In the data rows, the value 500 means zero.
Some points, each followed by its number:
"667 463 730 555 654 514 537 619 330 761 546 426 415 516 604 359 693 464 521 641 576 572 636 561 674 627 543 405 445
 507 337 768" 0
"555 523 487 682 438 592 564 420 755 472 599 665 396 412 367 395 542 545 432 378 590 458 352 482 551 510 232 660 600
 515 379 427" 1
"468 351 571 598 686 583 629 589 437 519 506 242 601 573 624 395 614 415 539 649 605 613 622 581 554 466 591 330 548
 519 311 929" 2
"403 537 410 637 320 514 238 660 358 494 502 608 588 528 509 577 405 497 540 695 634 426 584 338 748 689 578 527 453
 517 632 515" 3
"688 612 671 585 769 554 589 227 393 638 625 309 511 630 386 505 947 473 579 707 517 538 697 854 642 632 842 410 372
 402 346 416" 4
"593 391 563 493 448 487 507 528 624 526 450 396 512 578 648 448 424 438 526 490 599 507 449 446 648 449 282 507 618
 624 526 366" 5
"462 467 436 593 424 576 410 790 625 753 471 766 443 520 516 443 493 437 536 428 558 536 630 486 504 561 389 370 644
 416 422 999" 6
"537 569 662 516 409 408 483 587 425 520 603 361 570 582 440 378 445 591 544 482 728 445 413 562 550 725 636 470 421
 361 625 384" 7
"529 484 537 601 528 483 570 392 601 514 418 571 461 596 330 401 999 543 458 522 251 624 512 664 418 895 644 413 417
 522 658 468" 8
"678 592 506 384 411 504 496 709 283 601 407 630 513 571 411 580 455 425 499 530 303 492 618 256 504 159 444 312 483
 509 409 640" 9
"416 719 510 484 303 660 521 572 432 363 530 592 578 577 532 581 329 599 437 591 647 456 535 225 470 423 572 628 543
 567 536 527" 10
"463 644 454 533 612 572 363 703 520 644 447 644 497 523 467 549 481 399 574 441 510 579 720 420 646 565 310 421 644
 425 455 864" 11
"494 369 517 478 238 468 526 483 394 507 517 473 497 486 533 575 439 547 601 561 421 533 435 501 505 716 318 357 485
 621 683 508" 12
"480 499 279 439 397 428 282 566 626 477 447 504 441 359 570 619 61 487 428 401 564 412 558 230 465 298 571 504 605
 511 491 524" 13
"555 340 587 302 752 423 466 391 685 333 341 449 569 422 684 677 390 522 449 524 615 395 502 496 349 410 925 703 551
 636 584 404" 14
"470 616 420 488 295 539 431 618 357 505 616 743 597 510 624 509 232 609 456 603 486 414 564 352 679 454 463 463 501
 467 417 611" 15
"559 518 564 372 370 638 547 504 489 505 570 436 591 566 751 577 409 445 545 536 809 502 609 563 569 366 565 391 665
 590 476 534" 16
"308 913 325 403 108 460 292 405 455 457 288 354 491 447 650 615 124 588 506 476 952 511 613 389 526 756 396 663 537
 582 656 650" 17
"500 541 486 558 575 419 508 519 203 652 564 659 578 523 466 548 621 516 475 580 407 569 622 516 632 319 572 425 450
 384 388 613" 18
"587 422 677 632 622 302 551 556 477 447 618 566 268 635 248 481 815 528 658 527 234 549 402 815 553 978 396 494 292
 503 587 267" 19
"513 365 355 430 750 322 349 417 605 298 497 287 453 364 619 647 440 564 430 443 339 470 473 363 470 329 767 745 458
 556 501 260" 20
"559 496 565 608 619 603 724 523 530 408 712 593 434 481 285 353 515 531 459 347 435 532 148 624 601 630 277 763 524
 516 421 159" 21
"540 625 508 446 550 427 541 569 357 571 457 717 633 493 520 494 526 498 458 559 552 549 557 408 688 322 530 446 467
 312 333 523" 22
"504 620 687 419 471 322 705 268 528 455 760 251 545 593 488 473 721 466 539 554 580 455 534 756 666 451 608 491 442
 350 574 320" 23
"411 618 521 473 243 655 545 613 666 434 577 485 520 434 623 326 185 518 485 422 769 430 250 643 271 727 356 539 648
 555 545 241" 24
"540 515 463 656 597 456 525 721 529 502 517 809 434 624 163 492 550 493 604 570 96 508 484 446 590 673 230 526 569
 510 510 307" 25
"458 395 472 603 416 570 479 685 395 687 450 675 509 446 581 482 470 442 463 546 429 606 612 364 438 382 382 362 673
 488 382 961" 26
"475 442 617 582 655 496 534 537 510 406 719 709 345 507 111 441 450 496 589 531 223 568 320 660 495 912 488 525 450
 472 481 403" 27
"385 714 380 438 218 365 220 468 245 641 551 603 476 493 473 505 286 625 449 631 596 366 635 215 650 713 668 473 480
 528 488 594" 28
"480 377 573 690 568 436 633 348 509 528 466 176 621 563 681 460 546 539 559 554 715 512 617 651 455 468 474 485 530
 615 360 674" 29
"572 558 277 479 316 391 349 420 541 589 414 910 424 478 633 491 275 396 488 635 280 599 618 61 722 168 95 275 710
 470 487 671" 30
"610 485 463 591 649 745 605 732 576 516 586 845 397 538 329 455 573 570 505 237 356 442 135 559 577 649 193 562 514
 486 291 203" 31
"468 527 558 447 601 526 393 323 411 652 445 811 480 542 353 563 611 466 491 608 371 486 673 405 613 465 447 435 461
 324 350 636" 32
"473 644 605 445 294 596 686 289 607 542 561 499 476 576 632 527 489 475 478 568 765 405 482 553 512 175 489 490 492
 535 575 407" 33
"452 457 389 620 412 570 435 577 488 612 492 250 447 503 533 364 470 442 578 441 443 602 595 791 460 578 497 449 594
 475 379 732" 34
"581 462 555 740 649 377 671 488 577 360 493 509 455 460 421 385 652 519 608 297 547 425 249 695 457 685 457 818 496
 434 548 53" 35
"545 333 547 647 637 442 523 616 474 662 528 472 613 639 442 420 601 541 453 699 442 598 730 731 541 513 540 230 512
 503 352 928" 36
"482 738 342 497 336 582 381 367 368 612 401 851 516 531 522 539 586 480 470 565 296 491 562 226 619 201 485 361 597
 322 388 834" 37
"504 553 556 536 568 420 745 477 390 538 564 391 654 495 561 501 608 539 473 496 729 493 493 605 520 541 504 431 544
 392 483 581" 38
"363 388 342 354 437 457 311 472 621 439 345 121 516 477 774 557 258 505 383 428 690 493 472 608 352 456 698 437 522
 630 643 205" 39
"537 555 585 386 503 532 585 339 506 580 490 409 535 617 495 545 629 444 549 642 576 494 584 479 590 216 551 458 537
 402 385 685" 40
"555 490 522 423 417 353 581 338 453 508 499 279 541 546 502 529 631 508 547 528 621 493 446 492 355 234 606 460 425
 659 534 415" 41
"499 344 469 422 565 411 432 395 465 423 318 345 412 480 467 642 441 577 463 472 580 553 514 669 368 538 735 500 496
 507 633 452" 42
"436 735 601 327 335 535 430 491 558 415 509 23 591 477 560 433 272 547 565 457 999 475 462 637 340 823 488 689 536
 708 611 54" 43
"513 297 526 435 680 203 552 545 536 379 430 264 568 467 649 551 577 501 400 509 566 426 519 718 398 503 718 235 364
 529 576 300" 44
"427 440 379 308 383 484 353 543 486 325 543 552 545 422 757 664 362 498 474 359 396 458 482 423 484 430 519 584 558
 511 600 394" 45
"489 337 409 350 430 527 363 587 549 372 511 475 394 326 721 652 227 526 429 408 505 371 417 470 512 398 625 615 581
 589 511 405" 46
"458 500 754 704 622 639 517 506 688 520 518 284 519 537 531 562 480 501 545 401 614 575 611 705 423 743 461 542 574
 573 538 452" 47
"453 530 498 509 475 640 504 754 524 543 632 635 418 577 377 444 429 464 618 515 400 507 482 420 520 655 358 550 438
 492 604 507" 48
"518 372 575 446 620 329 463 567 450 482 607 680 429 593 388 408 576 542 597 483 258 540 476 547 456 562 524 597 353
 500 642 309" 49
"530 557 522 361 544 485 428 312 431 626 568 745 397 458 494 560 545 443 517 620 227 506 691 276 636 319 618 433 492
 331 320 796" 50
"481 552 432 654 597 596 573 635 624 414 604 867 425 407 402 455 388 476 425 381 413 479 312 348 596 399 314 609 536
 422 291 471" 51
"501 640 524 407 441 459 537 385 493 689 606 580 474 522 532 518 705 432 499 608 521 505 543 519 619 250 526 424 578
 433 402 521" 52
"567 595 728 719 700 595 650 625 612 472 659 659 306 495 275 487 542 511 533 394 307 420 242 518 646 938 405 569 502
 642 381 201" 53
"328 363 463 230 573 356 453 505 496 495 223 254 445 386 657 752 232 471 502 485 743 456 596 521 368 414 659 537 488
 458 596 454" 54
"396 429 731 467 510 327 797 528 472 481 583 427 631 453 550 529 653 531 528 614 712 516 486 552 506 409 585 543 479
 382 515 366" 55
"478 356 856 657 686 485 845 401 567 503 561 117 727 634 552 334 677 481 508 660 958 469 592 816 511 628 619 368 518
 580 413 559" 56
"483 529 452 481 232 544 574 376 807 320 517 281 611 566 527 363 398 607 498 362 479 467 489 632 233 614 686 623 555
 639 721 310" 57
"439 358 482 534 499 624 567 482 550 539 564 337 658 524 544 432 377 494 484 528 519 604 567 495 485 382 395 450 542
 577 365 804" 58
"561 389 484 722 603 412 321 686 377 616 387 651 551 517 391 413 779 417 443 639 354 575 501 547 646 491 593 347 352
 473 239 599" 59
"468 412 680 574 726 656 662 545 594 480 514 707 398 473 306 449 485 503 528 352 411 425 277 765 503 777 377 634 485
 496 380 233" 60
"546 526 654 541 489 570 706 416 409 627 535 483 622 532 538 615 548 519 513 546 811 486 583 545 449 95 429 441 541
 420 411 700" 61
Which two points above are nearest to each new point by angle? Their numbers follow each, nearest first.
"568 556 561 597 425 445 358 649 268 552 476 619 534 478 544 478 422 535 532 476 459 440 502 397 624 466 505 528 419
 362 455 543" -> 15 22
"490 426 284 327 489 263 515 480 629 408 281 461 498 548 377 544 650 472 335 550 177 449 425 525 320 388 613 502 329
 467 558 474" -> 20 44
"338 522 245 526 422 541 401 325 737 261 478 192 586 365 833 716 380 514 419 464 448 474 368 593 405 397 703 426 537
 565 615 309" -> 39 20
"649 403 621 444 615 420 680 353 461 547 677 495 548 628 483 388 863 425 490 569 506 500 584 549 603 389 659 345 384
 342 368 632" -> 4 40
"511 569 451 486 543 464 322 540 525 474 449 525 530 368 506 657 267 562 399 463 266 572 471 361 495 458 641 667 515
 469 534 574" -> 13 20
"489 694 507 430 581 595 421 290 418 615 511 602 502 621 540 467 538 456 521 506 351 476 582 296 608 606 612 397 510
 340 322 681" -> 50 32
"435 387 529 624 425 563 460 653 572 284 648 406 444 568 394 509 610 514 659 531 528 435 459 781 282 881 394 481 475
 630 755 339" -> 19 47
"602 531 500 560 474 488 443 240 449 589 542 487 508 491 524 503 597 448 479 530 375 509 530 335 594 320 666 456 460
 321 498 740" -> 50 37
"399 703 319 527 319 638 372 490 409 604 385 557 509 502 549 559 147 686 464 477 696 508 649 351 541 798 261 725 488
 445 604 785" -> 17 28
"384 781 394 375 29 657 233 436 422 540 357 593 607 379 600 491 106 561 543 513 879 474 542 366 397 493 318 502 651
 564 504 527" -> 17 10
"483 461 539 520 563 640 417 459 548 520 543 421 572 549 564 402 408 544 466 608 481 564 623 461 508 332 361 489 532
 480 475 780" -> 58 26
"506 416 607 506 496 517 596 426 461 641 565 292 536 589 498 496 767 458 519 502 471 525 598 436 612 240 521 419 470
 468 402 588" -> 40 52
"516 560 663 688 459 431 469 477 494 554 565 139 458 520 555 483 465 594 467 472 806 512 519 499 492 846 413 574 403
 522 621 269" -> 43 7
"478 553 483 441 299 653 596 238 602 545 529 526 462 534 626 551 419 504 481 430 588 447 536 344 467 153 365 504 689
 500 474 437" -> 33 61
"471 629 499 547 361 425 527 333 375 474 399 309 377 514 409 520 334 616 501 592 653 493 586 394 615 744 323 456 362
 512 631 572" -> 17 28
"541 342 359 290 553 399 371 517 543 488 457 449 488 442 615 679 434 518 424 532 396 495 503 206 495 340 572 691 462
 497 419 537" -> 20 13
"725 584 735 397 609 501 618 390 516 600 568 440 528 669 430 632 599 453 577 450 399 428 533 497 627 369 608 415 451
 540 455 365" -> 4 23
"412 691 401 361 284 537 365 420 380 499 458 381 506 463 532 407 614 523 524 493 695 530 679 705 407 735 689 581 407
 497 668 578" -> 17 43
"504 738 352 454 343 452 499 479 447 572 396 319 561 416 529 460 322 630 461 583 839 530 609 424 462 937 394 599 450
 488 606 538" -> 17 43
"557 591 443 331 404 455 532 574 292 546 426 523 497 459 430 554 402 428 473 429 311 555 521 97 537 122 515 334 619
 474 450 520" -> 9 30
"534 587 524 381 570 551 662 298 535 515 616 450 532 568 459 469 527 429 553 530 658 447 452 544 488 511 656 413 494
 532 507 400" -> 23 33
"590 637 465 475 219 613 367 460 641 457 427 389 559 471 578 442 414 563 516 418 414 392 533 369 290 280 492 385 559
 636 714 526" -> 57 13
"488 481 709 369 476 555 572 383 706 396 502 154 435 419 642 497 327 509 473 370 748 452 269 578 407 429 682 775 540
 700 664 203" -> 43 39
"432 498 460 559 430 543 497 694 259 511 445 604 615 573 494 518 343 532 535 590 620 421 571 481 692 593 736 523 361
 569 485 519" -> 3 28
"650 540 589 424 772 225 746 351 447 549 534 531 605 685 432 467 804 498 529 552 352 577 596 299 607 458 628 538 368
 480 409 435" -> 4 18
"549 461 542 470 682 507 575 608 392 544 589 406 458 501 262 559 616 494 518 586 483 506 577 213 608 334 595 483 437
 594 400 410" -> 9 18
"553 624 412 483 443 400 415 598 391 561 583 535 498 496 560 472 430 594 466 570 467 452 559 389 720 687 612 477 373
 468 526 530" -> 28 3
"411 611 541 520 262 680 364 300 645 461 427 303 576 472 526 556 610 496 390 375 399 541 426 574 229 664 518 405 497
 656 824 419" -> 57 39
"585 395 349 515 764 250 309 442 476 371 346 391 453 353 713 674 289 492 352 519 314 398 491 535 542 387 777 475 495
 461 519 442" -> 20 14
"642 466 740 518 579 528 732 368 386 614 604 321 658 639 576 389 727 482 527 645 969 440 536 607 547 333 560 377 581
 511 319 501" -> 56 38
"537 467 510 592 679 338 566 445 632 510 295 355 532 516 378 580 924 555 445 532 117 566 449 500 237 611 822 495 280
 643 795 263" -> 8 49
"482 402 540 510 419 569 354 666 475 582 576 389 533 541 502 409 552 449 443 508 772 507 389 741 362 495 327 549 548
 678 409 510" -> 24 43
"606 499 618 425 751 459 571 481 464 644 527 252 505 576 366 514 599 434 533 532 358 484 548 246 526 482 773 412 429
 597 521 460" -> 4 41
"359 652 398 394 194 674 582 555 386 543 506 557 615 412 621 523 429 531 423 571 731 515 594 585 442 0 398 533 577
 408 484 620" -> 61 33
